Each row has a name. Each piece below is followed by the name of the row it came from, unless a question asks for something else. Each question is about the rows just above it.

Columns, left to right: K V U D R P
q924: [129 133 100 191 161 119]
q537: [157 219  90 164 160 127]
q295: [154 160 104 130 179  98]
q853: [122 141 138 146 122 100]
q941: [158 109 119 158 137 153]
q226: [160 104  98 179 130 155]
q874: [149 200 118 124 153 166]
q162: [166 154 124 200 149 118]
q996: [ 90 123 144  87  70 171]
q497: [129 109 123 158 113 113]
The row named q162:
[166 154 124 200 149 118]
[ 98 179 130 104 160 154] is which row reordered?
q295
The row named q853:
[122 141 138 146 122 100]
Which row holds these entries in another order? [118 166 154 124 200 149]
q162

Columns, left to right: S Y Z A B M G
q220: [115 159 144 132 164 157 121]
q852: [197 140 133 132 157 136 177]
q616: [118 159 140 133 133 156 121]
[118 159 140 133 133 156 121]
q616
The row named q220:
[115 159 144 132 164 157 121]

Columns, left to right: E X F T Q
q872: [150 164  90 141 149]
q869: [205 173  91 148 125]
q560: [205 173  91 148 161]
q803: [205 180  91 148 161]
q294: [192 166  96  82 155]
q357: [124 146  73 149 119]
q300: [126 128 111 152 119]
q921: [151 150  89 125 133]
The row named q300:
[126 128 111 152 119]
Which column holds [148  82] top down?
T

Columns, left to right: Mibaz ras nilot bal radut rar fiz Mif
q258: [121 162 137 163 146 166 113 132]
q978: [167 146 152 114 185 197 153 178]
q891: [120 162 137 163 170 148 202 132]
q595: [197 153 178 152 146 166 114 185]
After [146 166 114], its row goes on with
[185]
[114 185 197 153 178 152 146 166] is which row reordered?
q595

Columns, left to right: H C L J
q521: [135 121 164 110]
q478: [135 121 111 164]
q406: [195 144 194 142]
Where do [135 121 111 164] appear?
q478
Put [142 195 144 194] back in order: which row is it?
q406
The rest of the row after [195 144 194]:
[142]
Put [142 194 144 195] back in order: which row is it?
q406
[110 135 121 164] is which row reordered?
q521
Put [110 121 135 164] back in order: which row is it?
q521
The row named q478:
[135 121 111 164]

Columns, left to right: Dide favus kunom Duba Gos mag tesa
q441: [ 82  90  90  90 167  87 171]
q293: [100 102 103 101 152 104 155]
q43: [ 47 199  51  49  41 210  55]
q279: [ 44  57  52  57 168  52 203]
q9: [ 41  55  50  51 199  47 210]
q443: [ 64  71  66  57 182  69 188]
q698: [109 109 113 110 146 110 148]
q146: [ 97 100  99  50 153  95 160]
q433: [ 44  57  52  57 199  52 203]
q160: [146 109  51 148 110 109 109]
Shared by q443 and q433:
[57]
The row named q441:
[ 82  90  90  90 167  87 171]
The one value in q279 and q443:
[57]
Put [ 41  47  50  51  55 199 210] back in order: which row is it?
q9
Put [109 109 110 110 113 146 148] back in order: which row is it?
q698
The row named q443:
[ 64  71  66  57 182  69 188]
Which value is in both q9 and q146?
[50]

Columns, left to right: bobev gabup bel bov safup vena
q316: [145 158 155 118 105 195]
q415: [146 156 151  95 148 126]
q837: [110 142 139 123 151 107]
q871: [141 113 115 130  80 184]
q719: [141 113 115 133  80 184]
q638: [ 88 122 122 143 129 113]
q812: [111 125 125  90 118 141]
q757: [111 125 125  90 166  87]
q453: [111 125 125 140 118 141]
q187: [157 101 102 114  96 150]
q401: [128 199 192 107 151 171]
Which column holds [113 122] top down?
gabup
The row named q415:
[146 156 151  95 148 126]
Which column holds this, read top down? [111 111 111]
bobev
Which column holds this, read top down? [155 151 139 115]
bel
Put [ 96 101 102 114 150 157] back in order: which row is it?
q187
Which column holds this, read top down? [115 115 122]
bel
The row named q401:
[128 199 192 107 151 171]

Columns, left to right: Gusa Ruve gedaf Sito pabok Tezev tebi pivez ket sidop
q743: [141  89 160  93 136 147 109 170 101 141]
q299: [127 135 143 141 129 134 134 144 136 126]
q591: [127 135 143 141 129 134 134 144 136 129]
q567: [127 135 143 141 129 134 106 181 134 129]
q545: [146  41 140  55 130 154 165  95 110 181]
q904: [127 135 123 141 129 134 134 144 136 129]
The row named q743:
[141  89 160  93 136 147 109 170 101 141]
The row named q299:
[127 135 143 141 129 134 134 144 136 126]
The row named q904:
[127 135 123 141 129 134 134 144 136 129]
[136 134 135 129 134 129 143 127 144 141] is which row reordered?
q591
[141 127 127] is in which column, read top down?
Gusa

Columns, left to right: midis saf pema biva Fibat Depi gub
q615: [169 145 143  89 115 159 162]
q622: [120 127 150 110 149  96 104]
q855: [ 96 120 126 104 110 150 149]
q232: [163 144 136 101 179 160  64]
q773: [163 159 152 102 142 117  98]
q817: [115 106 118 134 112 123 148]
q350: [169 146 143 105 182 151  73]
q329: [159  79 153 192 170 140 120]
Which row holds these entries in another order? [149 150 110 104 126 120  96]
q855
[102 134 105] is in which column, read top down?
biva
After [169 146 143], its row goes on with
[105 182 151  73]
Which column holds [104 101 102] top down?
biva

Columns, left to right: fevep biri Miniz vas Gop
q253: [140 103 162 150 165]
q700: [131 108 132 106 198]
q100: [144 104 159 155 164]
q442: [137 126 110 107 197]
q218: [144 104 120 155 164]
q132: [131 107 132 106 198]
The row named q253:
[140 103 162 150 165]
The rest of the row after [126 110]:
[107 197]

Columns, left to right: feku zuki botad kasa nugug lolu Pofa gapor
q161: [ 99 170  99 143 126 163 179 142]
q666: [ 75 126  68 141  98  65 120 117]
q55: [102 166 192 104 144  79 161 126]
q574: [ 70 122 187 101 135 196 133 140]
q586: [ 75 124 180  80  94 120 193 138]
Which column holds [120 161] top down?
Pofa
The row named q666:
[ 75 126  68 141  98  65 120 117]

Columns, left to right: Mepo Vebu nem fani rurud
q5: [ 76 106  86 180  85]
q556: [ 76 101  86 181  49]
q689: [ 92  63  87 180  48]
q690: [ 76 105  86 180  85]
q167: [103 101  86 180  85]
[86 86 87] is in which column, read top down?
nem
The rest of the row after [105  86]:
[180  85]
After [105  86 180], its row goes on with
[85]
The rest of the row after [103 101  86 180]:
[85]
Go on from [ 76 101] to the end of its row.
[ 86 181  49]
The row named q689:
[ 92  63  87 180  48]

Columns, left to right: mogot bim sataz Daf dul
q877: [198  47 202  53  59]
q103: [166  89 170  92  91]
q579: [200  51 211  50  46]
q301: [162  95 165  95  92]
q306: [153  98 166  97 106]
q948: [157  97 166  97 101]
After [165  95], its row goes on with
[92]
After [ 97 166  97], its row goes on with
[101]
The row named q306:
[153  98 166  97 106]

Columns, left to right: motup medel bodok Lovuv kir dos lisav zunu
q490: [126 201 103 105 113 142 175 158]
q674: [143 129 111 202 107 127 190 128]
q57: [130  73 152 142 148 114  82 101]
q840: [132  45 126 199  93 130 142 116]
q383: [139  73 138 189 130 115 126 103]
q137: [131  52 149 161 137 115  90  99]
q744: [134  51 133 194 109 123 132 109]
q202: [132  66 150 154 143 114  90 101]
q456: [141  81 132 200 122 118 144 108]
q212: [135  79 116 201  92 131 169 124]
q913: [131  57 149 160 139 115  91 101]
q452: [136  69 145 172 138 114 108 101]
Which column holds [129  73  45  73  52  51  66  81  79  57  69] top down?
medel
[101 108] is in which column, read top down?
zunu

Columns, left to right: degur bagas Maran Kize mevip keke pinu miki maso
q2: [159 148 181 141  86 106 218 162  61]
q482: [ 90 123  83 107 115 104 115 156 154]
q856: [107 154 131 113 104 134  85 100 106]
q692: [138 137 123 163 130  86 119 119 127]
q180: [100 106 104  93 113 134 106 131 154]
q86: [122  66 141 132 162 158 127  94 145]
q157: [110 155  84 117 116  75 132 218 155]
q633: [122 105 147  79 150 183 182 139 129]
Which column holds this, read top down? [163  93]
Kize
[131 104  93 106 154 113 106 100 134] is which row reordered?
q180
Shared by q692 and q2:
[86]
Which column holds this, read top down? [ 94 218]
miki
The row named q482:
[ 90 123  83 107 115 104 115 156 154]
The row named q856:
[107 154 131 113 104 134  85 100 106]

Columns, left to right: lur dat lolo sofut lidol kug vukog Bobiz
q552: [127  88 113 112 107 117 141 140]
q42: [ 84 139 132 167 172 130 100 145]
q39: [157 107 108 122 125 184 216  84]
q457: [106 154 157 164 141 139  97 118]
q771: [142 157 142 137 105 195 153  75]
q259: [132  89 110 116  94 119 163 108]
q387: [143 123  79 128 142 178 213  96]
q483: [149 118 141 113  95 131 141 114]
q908: [ 88 137 133 142 161 139 100 143]
q51: [144  88 114 116  88 130 204 142]
Shared by q39 and q259:
[108]
Where do [142 157 142 137 105 195 153  75] appear?
q771
Which column holds [142 116] top down?
sofut
The rest of the row after [ 88 114]:
[116  88 130 204 142]
After [105 195], its row goes on with
[153  75]
The row named q908:
[ 88 137 133 142 161 139 100 143]

Columns, left to right: kuf feg zis kotum valeb Ketob riz boz Moges
q101: [159 144 143 155 133  89 157 150 128]
q898: [100  73  98 118  86 149 153 112  69]
q10: [ 87 153  69 149 118  73  98 100 112]
q548: [ 92  77  92 131  98 163 140 109  97]
q389: [106 168 126 154 131 131 121 136 112]
q45: [159 152 147 171 121  79 167 157 148]
q445: [126 112 106 168 121 131 153 136 131]
q266: [154 140 145 160 122  88 164 147 123]
q216: [ 97  79  86 154  82 144 164 130 123]
Which row holds these entries in another order? [106 112 121 126 131 131 136 153 168]
q445
Go on from [ 77  92 131] to the end of its row.
[ 98 163 140 109  97]
[128  69 112] is in which column, read top down?
Moges
Which column holds [168 160 154] top down?
kotum
Which row holds these entries in another order? [ 69 153  73 112 100 118  98 149  86]
q898
The row named q266:
[154 140 145 160 122  88 164 147 123]

Columns, left to right: tagik Bar vuk tedu Dosag vug
q340: [153 156 175 122 135 140]
q546: [140 178  81 170 108 109]
q609: [177 108 140  81 109 101]
q498: [103 155 135 126 197 166]
q797: [125 174 112 109 120 114]
q737: [127 132 154 129 149 145]
q177: [154 149 145 132 128 127]
q484: [129 127 131 138 124 133]
q74: [177 108 140  81 109 170]
q602: [177 101 109 108  80 140]
q815: [163 187 206 131 126 151]
q23: [174  95 150 186 132 128]
[145 149 129 154 132 127] is which row reordered?
q737
Put [140  81 109 170 177 108] back in order: which row is it?
q74
Which row holds these entries in another order? [ 81 109 101 177 108 140]
q609

Columns, left to right: zom kuz numed Vedoz Vibu Luri
q241: [ 73 158 212 172 121 137]
q68: [212 137  73 158 173 121]
q89: [ 63  99 123 114 190 146]
Which column holds [137 121] top down?
Luri
[212  73] is in which column, read top down?
numed
Which row holds these entries in another order? [ 73 121 137 158 172 212]
q241

Columns, left to right: vufon Tarul Pif pulof gisa
q956: [184 134 171 148 152]
q282: [138 145 148  74  88]
q289: [184 134 165 171 172]
q7: [184 134 161  57 126]
q270: [160 120 154  57 126]
Which column holds this, read top down? [171 148 165]
Pif
The row named q282:
[138 145 148  74  88]
Which value is in both q282 and q956?
[148]
Which column holds this, read top down? [138 184 184 160]
vufon
After [134 171], its row goes on with
[148 152]
Shared by q956 and q282:
[148]
[184 134 161  57 126]
q7

Columns, left to right: dore sato moti sefif Nel tapen
q231: [125 126 123  95 136 120]
q814: [121 126 123  95 136 121]
q225: [121 172 123 130 111 126]
[ 95 121 121 123 126 136] is which row reordered?
q814
Which row holds [125 126 123  95 136 120]?
q231
The row named q814:
[121 126 123  95 136 121]
Which column holds this, read top down? [126 126]
sato
[121 172 123 130 111 126]
q225
Go on from [121 172 123 130] to the end of its row.
[111 126]

Columns, left to right: Zopu tisa Ribu rusa
q510: [126 131 129 189]
q671: [149 128 201 199]
q80: [134 133 201 202]
q988: [128 198 128 202]
q745: [140 200 201 202]
q239: [133 128 195 201]
q153: [130 132 161 199]
q632: [129 132 180 203]
q78: [135 134 199 185]
q527: [132 137 199 133]
q801: [136 134 199 201]
q176: [130 131 158 200]
Go on from [136 134 199] to the end of its row.
[201]
Which column holds this, read top down? [201 199 203 185]
rusa
The one value in q527 and q632:
[132]

Columns, left to right: Kagi mol tabed puzud
q173: [ 83 131  90 108]
q901: [108  79 113 128]
q486: [162  91 147  88]
q931: [ 90 162 112 130]
q141: [203  67 201 121]
q348: [ 93 152  90 115]
The row named q173:
[ 83 131  90 108]
Which column holds this, read top down? [ 90 113 147 112]
tabed
The one value in q173 and q931:
[90]

Columns, left to right: pivip Nubon Buzur kepe Por Fopab
q393: [ 84  88 106 176  59  83]
q208: [ 69 107 172 163 143 140]
q507: [ 88  84 177  59 106  83]
q990: [178 115 175 121  61  68]
Which column holds this, read top down? [176 163]
kepe
Put [ 69 143 107 140 163 172] back in order: which row is it?
q208
[176  59  83  84  88 106] is which row reordered?
q393

